In the rows, 128 means zero.
Each named turn below is shown by a few rows before and after it. Which turns, in which order, take the first row of each later pair to the second? The first pair is answered.
turn tado:
[127 126 127 133 143 148 133 121 122 112 134 125 122]  ->  [126 128 133 122 137 139 143 115 125 113 138 123 119]
[124 125 108 123 137  87 124 116 130 130 128 154 126]  ->  [124 126  96 141 148 114 105 129 124 129 123 149 132]
[146  97 134 144 142  81  98 144 126 155 108 144 142]  ->  [146 109 121 175 146 130  89 151 114 148 115 122 145]
[107 133 154 118  62 104 139 111 141 155 110 126 133]  ->  [107 117 141 120  81  94 113 130 143 160  91 155 145]
turn mis:
[104 115 101 125 107 129 116 181 114 153 145 106 130]  ->  [106 118 107 118 105 131 139 168 110 146 163  92 121]
[143 139 108 147 128 183 113 150  85 128 125 137 116]  ->  [139 126 104 146 123 175 100 160  85 141 125 146 128]
[125 148 124 132 122 129 125 127 126 132 116 136 120]  ->  [123 141 125 130 118 125 120 132 128 140 117 141 124]
[125 126  93 147  93 130 145 142 117 135 142 117 152]  ->  [127 133  98 145  95 135 158 133 114 129 150 110 146]
turn Vume:
[132 126 140 101 177 134 204 147 107 111 129 120 110]  ->  [127 111 127 110 174 145 195 168 100 121 144 115 131]
[111 137 127 120 112 115  92 109 141 128  95 130 126]  ->  [113 140 135 109 115 112 111  95 143 121 105 124 114]
[148 141 147 109 159 129 149  96 135  95 124 123  99]  ->  [144 128 143 112 158 140 158 107 125  96 154 109 111]
[130 120 132 129 133 101 168 112 120 138 123 147 143]  ->  [130 115 130 129 133 103 168 118 117 139 134 142 147]
turn rase:
[129 152 123 138 139 170 133 152  98 127 158 110 153]  ->  [123 130 114 131 142 144 112 171 103 142 146 137 171]
[121 138 108 150 124 167 121 126 116 134 131 116 138]  ->  [118 124 102 148 125 159 112 138 116 141 131 125 148]
[112 140 113 138  89 126  99 129 154 156 117 128 128]  ->  [114 152 116 140  90 131 104 116 155 150 114 124 118]
turn totuk:
[138 180 185 136 167 159 138 134 117 108  99 154  91]  ->  [130 156 160 162 175 186 111 173 106 124 114 147 127]
[ 86 105 117 119 134 141 132 152 142 165  88 148 168]  ->  [ 98 141 147  99 128 134 185  98 148 136  94 125 118]
[132 125 145 123 156 143 180 118 118  98 172 103 102]  ->  [121  82 115 138 156 121 103 181 123 144 137 151 157]
[110  94 101 102 102 107 139 114 116 201 129 106 154]  ->  [114 114 117  91 102 105 166  88 118 186 135  95 130]
Pairs:
Between the rows of a pair lie two turns.
[108 122 133 131  85  58 103 143 138 175  94 163 133]  ->  [114 126 147 127  83 115 183 121 112 147 190  83 122]	mis then totuk
[125 144 176 118 139  99 105 121 178  81  85 188 111]  ->  [130 133 169 117 171 110 107 134 168  69  97 191 116]	Vume then tado
[122 122 117 143 118 126 113 147 126 157 121 124 156]  ->  [128 142 144 120 113 110 158 109 134 137 130 111 123]	totuk then Vume
[103 142 125 132 110 119  92 136 130 143  98 159 130]  ->  [101 134 136 112  98  97 112 127 131 148 111 159 131]	mis then Vume
[120 102 119 119 139 107 121 152 118 134 146 156 143]  ->  [131 137 139 111 144 111 154 109 125 105 138 144 103]	totuk then mis
[129 167 139 110 124 121 142  94 127  91 130 108  94]  ->  [116 118 125 108 124 125 142 141 108 113 185  94 144]	Vume then rase
[133 120 143  98 142  90 118 110 135 132  67 165 124]  ->  [139 141 145 104 157 110 135  91 135 110  67 152 103]	rase then tado
[124 135 104 149 137 147 109 136 128 129 132 113 114]  ->  [127 145 121 129 131 111 120 113 140 127 113 129  93]	totuk then Vume
[116 170 128 138  59 134 130 110 124 131 156  82  92]  ->  [103 118 111 127  62  95  92 159 126 167 157 120 140]	rase then rase
[146 140 138 106 152 143 136 128 140  79 136 125 112]  ->  [140 131 122 126 141 170 119 150 130  91 147 111 136]	totuk then tado
[ 86 118 141 109 133  88 130 139 109 107 139 126 114]  ->  [ 88 120 120 137 148 127 105 160 100 104 135 122 125]	tado then tado
[162 105 163 127 156 141 154 109 141 110 155  97 108]  ->  [153  83 142 149 153 158 118 147 131 131 158  97 143]	Vume then Vume
[141 130 108 124  87 134 146 119 125 128 133 108 149]  ->  [143 134 111 118  82 122 146 109 129 128 125 117 142]	totuk then totuk
[125  96  96 180  81 166  95 133 131 141 104 122 146]  ->  [135 122 108 169  83 140  98 105 148 130  64 144 114]	rase then Vume
[147 127 159 104 170  92 179 103 137 107 143 127 114]  ->  [137  95 143 114 164 117 172 138 121 123 183 110 154]	rase then Vume
[149 120 140 129  78 154 145  99 144 147 159  57 143]  ->  [145 102 150  99  71  87 132 102 160 171 128 104 147]	rase then totuk
[137 136 133 132 133 123 135  86 125 108 101 136 111]  ->  [136 132 124 140 144 126 119  98 127 109  91 147 118]	tado then tado
[133 152 133 112 210  98 130 131 134 116  83 182 132]  ->  [133 147 146  95 217 104 178 120 124 102 132 150 125]	Vume then Vume
[132 164  96 196 108 228  93 125 109 128 108  79 128]  ->  [113 112  93 176  61 161  62 162 118 188 103 111 179]	tado then totuk
[136 114 127 149 129 134 128 102 126 104 100 129 137]  ->  [133 100 123 150 126 140 133 114 115 110 126 115 150]	rase then rase
[142 106 123 112 120 120 125 105 140 110  78 174 102]  ->  [145 115 119 121 131 142 128 101 137  96  82 164  93]	tado then Vume
[120 112 116 148 133 149 120 145 105 141 145  93 127]  ->  [121 119 111 151 134 133  92 146 112 149 104 119 125]	Vume then rase
[149 164 160 108 145 113 126  80 154 103  88 129  75]  ->  [139 132 144 112 132  85  77 117 159 137  65 163 114]	mis then mis
[126 114 121 141 127 139 121 148 122 140 135 123 149]  ->  [127 112 130 129 118 134 142 137 119 139 150 113 141]	mis then tado
[114 111  98 158  91 138 104 170 107 156 150 115 188]  ->  [125 137 118 127 108  68  95 136 137 146  74 177 144]	totuk then tado
[150 153 124 144 151 162 112 128 127 100 106 124 116]  ->  [142 132 124 133 141 121  87 143 137 126  85 155 134]	rase then totuk
[119 128 168  85 124  73 146 106 143 100 118 141  94]  ->  [114 100 150  94 149  66 109 147 138 112 111 166 124]	tado then mis
[120 148 132 154 101 130 105 115 135 136  94 129 121]  ->  [122 147 141 139 105 112 121 105 138 128  92 136 109]	Vume then tado
[120 129 131 123  63 105 115 132 141 168 106 123 147]  ->  [123 144 141 119  61 104 132 113 144 158 105 117 131]	rase then mis
[137 137 127 125 135 154 168 121 125 104 142  95 118]  ->  [132 109 131 107 131 126 174 131 126 119 159 104 131]	tado then Vume
[143 117  98 157 162 151  87 171 120 121  99 160 148]  ->  [152 163 112 168 138 188 123 124 121  97 105 114 109]	rase then tado
[116  72 152 109 131 105 138 169 115 123 173 115 162]  ->  [120  73 144 112 154  87 104 174 127 123 125 156 158]	totuk then tado
[116 137 174 153 131 146 161 136 123 103 132 115 115]  ->  [110 123 163 163 130 158 143 158 118 116 136 116 137]	Vume then Vume
[129 118 103 140 180 144  99 145 128 103 104 145 137]  ->  [127 131 100 159 159 170  96 145 122 108 108 120 140]	tado then mis
[110 123 111 150 149 138  91 150 127 135 105 142 146]  ->  [116 150 118 161 140 161 103 128 127 121 100 122 124]	Vume then tado
[130 125 133 105 158 112 146 121 139 111 141 136 105]  ->  [132 131 123 118 171 128 127 128 139 109 128 142 105]	mis then tado
[148 141 154 154 136 144  84 171 157 135  82 147  85]  ->  [150 149 152 156 134 154  90 167 158 132  84 138  79]	totuk then mis
[125  94 163 107 114 101 170 123 107 174 159 123 136]  ->  [123  77 132 140 153 130 111 167 100 173 130 153 160]	tado then tado
[150 127 130 134 168 112 156 111 101 115 172 105 124]  ->  [143 108 113 143 167  87 100 140 114 142 125 150 149]	totuk then Vume
[135 102 156  72 209  56 173 118 139 114 132 195 106]  ->  [134  77 124 107 247 107 138 167 120 111 145 194 139]	Vume then tado
[123 128 136 115 104 115 160  93 133 132 138 113 123]  ->  [122 110 132 101 122  90 151 106 136 139 133 138 132]	tado then Vume
[144  77 119  75 164  68 177 154 117 124 153 157 114]  ->  [147  83 119  83 171  94 196 148 110 112 174 136 107]	Vume then mis
[150 151 107 155 135 118 107 126 129 123  93 148 114]  ->  [145 144 100 161 118 123 100 135 128 137  96 141 131]	tado then mis
[104 132 135 128  91 103 112 123 136 165 104 130 133]  ->  [106 143 135 137 101 152 147 113 117 145 150  88 125]	Vume then totuk
[159 171 147 127 175 154 143 100 134  74 127 108  71]  ->  [134  96 104 148 169 148  69 194 124 136 139 135 166]	totuk then mis
[130 101 138 138 148 138 118 149 131 106 116 158 178]  ->  [140 133 149 138 149 138 126 118 139  87  86 163 144]	Vume then rase
[122 120 107 158 134 175  94 162 124 121 154 117 142]  ->  [121 124 126 141 102 165 131 137 124 123 183  87 132]	mis then tado
[102  99 127  89 133  77 148 138 136 139 133 161  92]  ->  [110 129 134  95 129 108 175 111 133 116 144 131  68]	rase then rase
[118  94  94 142 147 163 110 170 118 131 166 103 165]  ->  [133 152 140  98 125  83 129  92 157 115  83 148  91]	Vume then totuk
[137 118 113 143 138 105  78 150 144 157  75 171 145]  ->  [135 114 133 113 123  67 105 132 154 161  86 173 133]	Vume then mis
[135 133 127  87 102  72 141  88 141 116  81 185  65]  ->  [144 168 110 131 131 150 138  80 126  80  79 160  48]	tado then rase
[132 156 143 131 133 123 158 119 119  80 152 124  88]  ->  [118 108 114 146 132 130 112 181 109 114 168 136 148]	totuk then mis
[128 124 135 122 159 122 164 125 129 112 168 124 105]  ->  [120 109 112 151 155 149 123 160 121 131 163 125 138]	totuk then tado
[132 134  90 151 131 120 103 100 138 126  85 143 101]  ->  [131 124  82 165 144 165 123 113 118 116 131 109 111]	Vume then totuk
[124  86 127 117 124 128 146 158 115 146 174 101 158]  ->  [141 135 133 130 154 169 162 125 115 102 158  87 114]	mis then mis
[141 149 126 145 121 151 104 116 150 112 116 113 106]  ->  [137 147 130 142 106 150 111 114 150 121 125 101 107]	totuk then tado
[153 160 157 117 132 101 152  90 137  79 150 126  70]  ->  [151 138 144 112 155  68 113 116 147  91 115 174  86]	tado then mis
[133 122 113 160 137 185 130 143 102 106 148  95 133]  ->  [125  89 110 147 132 154 119 167 103 129 158 114 162]	rase then mis
[136 167 136 138 102 125  87  95 145 134  67 140 119]  ->  [134 157 150 115  92  94 109  86 150 139  80 143 115]	mis then Vume
[134 106 132 125 135 118 124 130 130 138 125 148 129]  ->  [138 127 137 127 139 135 141 113 127 121 129 133 111]	totuk then mis
[142 134 155 140 155 128 109 101 172  91  84 140 106]  ->  [141 127 161 125 150 104 116 100 177  98  89 146 108]	mis then Vume
[116 139 105 126  70 119  96 150 119 164 109 145 152]  ->  [123 165 126 107  73  94 121 110 127 145  95 151 115]	Vume then Vume
[129 131 140 133  90 149 141 118 136 135 138 103 130]  ->  [123 113 135 126  91 121 116 139 141 153 121 133 147]	rase then rase
[ 74 142 179 116  74 124 184  99 105 130 157  94  84]  ->  [ 87 186 157 158 110 163 129  96 114 105  75 124  60]	mis then mis
[136 112 121 119 144  78 108 145 125 122 119 180 121]  ->  [135 103 134 101 135  74 146 134 120 118 158 157 117]	mis then mis
[137 124 138 132  90 104 138 136 133 123 141 106 158]  ->  [141 131 137 127 100  82 125 132 141 122 109 131 151]	tado then rase
[ 95 111 119  62 135 101 165 165 153 130 148 114 123]  ->  [ 96 113 114  68 140  88 138 169 162 136 111 142 120]	Vume then rase
[125 166 115 151 119 146  86 137 148 125  93 152 130]  ->  [127 179 145 121  99 132 147  95 150 112 126 123 100]	mis then totuk
[115 122 110 135 110 168 128 126 104 124 123  83 126]  ->  [108  99 108 122  97 131 115 145 107 151 119 103 150]	tado then totuk
[140 141 112 152 170 178 131 129 128 106 120 122 114]  ->  [140 154 120 149 162 160 120 115 138 111  93 136 105]	totuk then rase
[130 142 125 153 126 140 104 132 132 119 118 142 132]  ->  [127 136 122 154 118 139 100 136 134 125 122 139 139]	rase then mis
[118 114 135 122  83 129 122 157 136 143 150  83 147]  ->  [130 142 140 131 101 157 141 130 135 113 146  68 115]	mis then mis
[141 142 148  95 136 141 143 101 182 107 102 124  81]  ->  [135 114 133 103 140 123  99 138 184 135  76 157 115]	totuk then totuk
[127 113 154  88  91  76 177 112 133 129 151 129 118]  ->  [117  77 121 111 109  87 117 169 126 152 142 154 165]	totuk then rase
[139 129 120 117 175 120 126 130 130  97 113 171 109]  ->  [140 131 116 126 182 141 133 132 124  89 126 159 108]	Vume then tado
[123 111 118 117 145 116 124 129 135 136 125 137 146]  ->  [130 130 120 126 152 144 142 110 131 117 134 117 128]	rase then totuk
[137 112 112 137 144 164 135 142 109 110 180 119 144]  ->  [144 141 125 133 144 165 152 115 114  92 171 115 114]	tado then mis
[109 138 112 145 119 157 123 135 144 119 150  98 150]  ->  [111 145 123 137  99 145 132 119 149 123 145  93 141]	Vume then tado
[145  76 137 130 140 164 142 155 111 117 176 123 139]  ->  [144  74 132 126 144 120  99 161 127 130 116 176 140]	rase then Vume
[114 102 128 153  55 143 109 120 115 182 143 105 167]  ->  [119 118 154 123  44 107 139  87 126 176 138 112 141]	tado then totuk
[125 134 120 140 116 173 140 131 121 125 173  86 146]  ->  [120 116 104 147 118 144  87 161 131 150 128 129 170]	Vume then rase
[147 147 124 138 148 109 101 115 136 121  83 155 111]  ->  [148 150 126 134 163 115 114 110 132 109  92 150 101]	Vume then tado
[150 107 114 125 148  80 112 145 100 120 113 153 167]  ->  [153 136 108 162 130 152 128 133  84 106 140  92 159]	tado then tado
[142 124 122 123 185 175 171 129 115  94 192  96 126]  ->  [137 107 114 108 175  80  92 151 149 134  94 192 143]	totuk then Vume
[ 99 120 131 123  70 111  76 153 151 179 124 129 165]  ->  [104 141 125 138  78 127  59 145 155 171  94 136 153]	Vume then tado
[129 136 160  85 123  81 189  98 144 115 157 125 103]  ->  [128 113 147  80 160  58 158 126 146 118 136 168 118]	tado then mis
[107 135 126 109 133 153 131 121 108 143 125  84 134]  ->  [104 120 131  90 127 121 134 125 114 153 128 100 140]	tado then rase
[ 99 115 165  93  91 100 152 128 110 164 160 100 150]  ->  [ 97 103 154  90 114  78 116 148 115 173 125 144 160]	tado then Vume
[118 162 122 138 132 154  67 113 156 117 111 132 113]  ->  [118 164 130 131 129 176 106 103 144 107 153  95 108]	Vume then rase
[117  91 113 100 154 112 128 138 122 116 175 111 163]  ->  [120  91 113  95 165 101 123 138 125 113 162 127 159]	mis then rase
[122  76 118 123 193 144 137 156 121 116 167 127 147]  ->  [125  86 121 117 199 111 109 147 137 119 112 172 136]	rase then Vume
[141 144 127 146 121 127 110 124 129 124 113 113  72]  ->  [138 138 119 156 126 141  96 139 125 127 114 110  85]	totuk then Vume
[127 117 140 142 134 150 142 155 113  76 166 120 113]  ->  [122  93 144 123 126 115 143 164 119  93 173 134 126]	tado then rase
[ 95  97  87 140 139 126 143 157 130 128 149 123 169]  ->  [ 98 115 110 116 118  71 143 126 153 138 109 154 143]	tado then totuk
[126 122 103 160 142 136 111 167 120 139 118 123 138]  ->  [132 145 121 141 142 105 122 134 135 128  86 142 106]	totuk then tado
[142 115 112 134 213 143 113 140 124  93 108 167 112]  ->  [145 129 124 129 208 163 149 117 117  78 137 134  93]	totuk then rase
[130 124 116 133 123 155 140 122 119 131 134 106 137]  ->  [129 120 111 136 118 141 115 131 127 143 105 124 145]	totuk then tado
[123 100 134  97 121  94 159 131 122 132 187 109 136]  ->  [125 103 129  98 128  61 116 136 138 145 129 161 135]	totuk then rase
[128  91 121 135 128 102  89 141 123 162  94 121 149]  ->  [142 139 136 144 138 154 135  93 115 119 109  75 100]	rase then totuk
[124 155 108 165 117 145 135 133 142 128 115 144 101]  ->  [120 156 111 158 105 135 134 130 145 135 109 147 105]	tado then mis
[115 108 168 117 141  81 129 148 147 105 149 118 109]  ->  [114  99 151 140 154 121 116 171 134 101 162 104 127]	mis then totuk
[103 114 131  99  71  95 130 133  83 158 147  71 136]  ->  [108 122 131  88  93  51 103 128 103 157  92 123 119]	tado then rase
[149 115 116 130 161 187 154 139  88  85 181 112 110]  ->  [144  98 142  73 155 103 179 121 108  96 177 148 101]	tado then tado
[128 103 146  86 136 121 181 129 108 117 188 107 127]  ->  [123  73 120 102 162 112 124 176 109 137 160 149 158]	rase then tado
[121 159 121 136  80 144 114 111 128 136  96 109 131]  ->  [118 154 132 122  69 128 129 105 132 140 106 104 129]	totuk then tado
[143  85 125  99 112 109  74 127 137 151 140 158 150]  ->  [156 133 148  90 107 112 110  72 145 122 121 147  99]	tado then totuk
[131 113 126 139  69 170 177 134 113 146 187  64 145]  ->  [129 105 127 116  57  70 106 141 152 185  84 163 148]	totuk then Vume
[127  77 126  96 152 111 146 134 127 171 174 142 169]  ->  [130  88 133  98 154 128 169 122 123 158 193 122 158]	totuk then totuk
[ 97 107 129 126 144 174 151 170 155 135 164  97 123]  ->  [103 128 124 140 160 190 137 165 157 122 139 106 108]	mis then mis
[124 124 143  93 189 137 116 118 127 101 110 155 128]  ->  [120 116 135 101 190 144 104 132 124 106 115 155 137]	totuk then totuk
[133 135 145 130 116 113 174  98 134 134 168  87 121]  ->  [121 104 115 155 113 129 121 147 125 162 164 100 169]	totuk then tado
[147 160 128 140 145 154 134 112 119 117 133 129  95]  ->  [144 156 117 151 152 160 111 128 117 121 123 137 105]	Vume then mis
[124 132 145 119 112 156 159 126  99 128 170  88 143]  ->  [123 103 147  90 135  84 138 142 115 143 142 150 151]	tado then tado
[133 117 118 142 145 168 135 159 102  93 184 100 151]  ->  [129 109 108 153 135 162 106 176 104 110 166 113 170]	Vume then mis
[129 123 135 103 133  95 113 124 142 147 127 128 128]  ->  [128 113 130 109 138 117 129 133 130 143 159 107 139]	totuk then rase
[123  68 119  86 168  74 150 180 166 112 175 154 159]  ->  [137 105  91 137 204 127  89 188 169  90 107 174 144]	rase then tado
[124 171 124 159  84 135 145  93 133 136 124 103 116]  ->  [122 167 114 171  86 131 112 106 138 146  99 124 125]	mis then mis
[137 179 125 154 118 194 128  99 129 129 102  99  78]  ->  [135 176 118 156 114 175  95 111 139 143  69 127  87]	mis then totuk
[131  70 135 105 154 108 146 166 145 144 153 166 141]  ->  [142 106 157  93 148 109 189 121 150 119 154 146  97]	Vume then totuk
[135 128 129 123 124 140 139 135 121 133 166 134 140]  ->  [136 122 126 122 131 134 130 146 119 134 161 141 144]	mis then rase
[110 100 122 124 183 139 155 141 111  97 146 120 118]  ->  [107 102 118 132 170 157 153 141 109 103 154 104 124]	Vume then tado
[136 151 122 176  90 144 100 125 153 143  87 142 126]  ->  [135 145 128 173  84 172 140 120 137 132 144  97 126]	totuk then rase
[125 126  99 156 122 176 120 148 121 134 126  95 142]  ->  [120 119  98 152 109 152 101 156 128 150 110 113 151]	Vume then mis
[122 114 119 143 118 141 104 159 121 146 125 122 156]  ->  [124 132 123 151 102 150 105 146 124 144 118 113 148]	tado then Vume
[117 140 134 124  87 108 131 125 136 161 108 131 127]  ->  [122 155 131 130  97 122 126 118 136 148  92 134 112]	tado then rase
[130 153 141 158  67 178 136 107 136 135 168  94 111]  ->  [119 109 144 128  55 126 133 133 140 166 188 113 141]	rase then tado
[125 117 155 104  77  60 148  87 142 153 123 125 118]  ->  [119  93 150 106  78  80 161 108 127 156 168  98 137]	Vume then Vume
[115 110 150  86  96  65 121 146 150 126  71 184 134]  ->  [125 134 137 116 129 106  98 146 150 105  37 188 121]	tado then Vume
[129 140 142 124  74 105 134  87 127 150 146 102 120]  ->  [122 115 120 139  77 117 107 123 121 167 158 101 153]	Vume then totuk
[133 158 138 129 159 142 133 113 151 117 112 121  96]  ->  [122 135 128 131 149 119  93 143 154 145  95 148 125]	mis then mis
[123 159  96 126 118 126 117 128 153 119  58 124 152]  ->  [124 172 114 115 106 128 154 100 153 109  80  98 133]	rase then tado
[116 119 127 123  94 118  70 145 137 140  75 151 150]  ->  [127 163 136 145 100 188 114 111 122  98 105  94 118]	rase then totuk
[150 169 120 145 155 150 133 104 127  97  90 133 105]  ->  [150 164 123 136 152 127 123 107 134 103  73 150 106]	mis then Vume
[119 140 164 113 132 111 167  99 121 131 171 101 108]  ->  [107 109 125 147 136 114  84 162 122 168 135 138 163]	totuk then Vume
[137 143 141 128  98 136 144 108 135 130 135 110 113]  ->  [130 115 133 130  97 133 135 137 129 147 158 111 142]	Vume then rase
[128 109 138 144 166 141 160 137 123 132 166  95 138]  ->  [130 111 154 115 162  78 158 120 144 139 128 138 124]	rase then totuk
[138 159 159 121 120 134 141 121 139 118 125 108  89]  ->  [134 139 153 113 147 104 114 142 145 126  98 150 101]	tado then tado
[ 95 143 159 133  56 112 114 112 135 161 104 141 142]  ->  [ 94 127 157 122  72  94 110 124 137 163 105 157 149]	mis then tado
[132 174 126 130 105 119 139  94 135 110 115  95  84]  ->  [130 144 115 117 136  76 103 121 144 122  83 152 101]	tado then tado
[127 144 123 178 114 176 112 126 130 130 109 134 121]  ->  [132 155 134 171 111 171 132 108 133 121 107 127 106]	totuk then totuk
[105 129 147 128  54 110 117 123 138 188 126 125 140]  ->  [108 141 159 119  56 101 129 107 142 179 118 129 123]	Vume then Vume
[161 189 124 100 164 139 109 110 149  88  46 154  94]  ->  [138 121 115  78 124  77  78 163 150 153  65 180 162]	mis then mis
[129 120 121 131 169 141 113 131 128 112 108 151 124]  ->  [128 129 121 133 157 138 103 128 132 118  93 153 123]	tado then totuk
[140 119  94  95 152 126 102 163 121 107 123 134 136]  ->  [136 111 104  82 145 116 122 160 116 107 149 123 140]	mis then mis
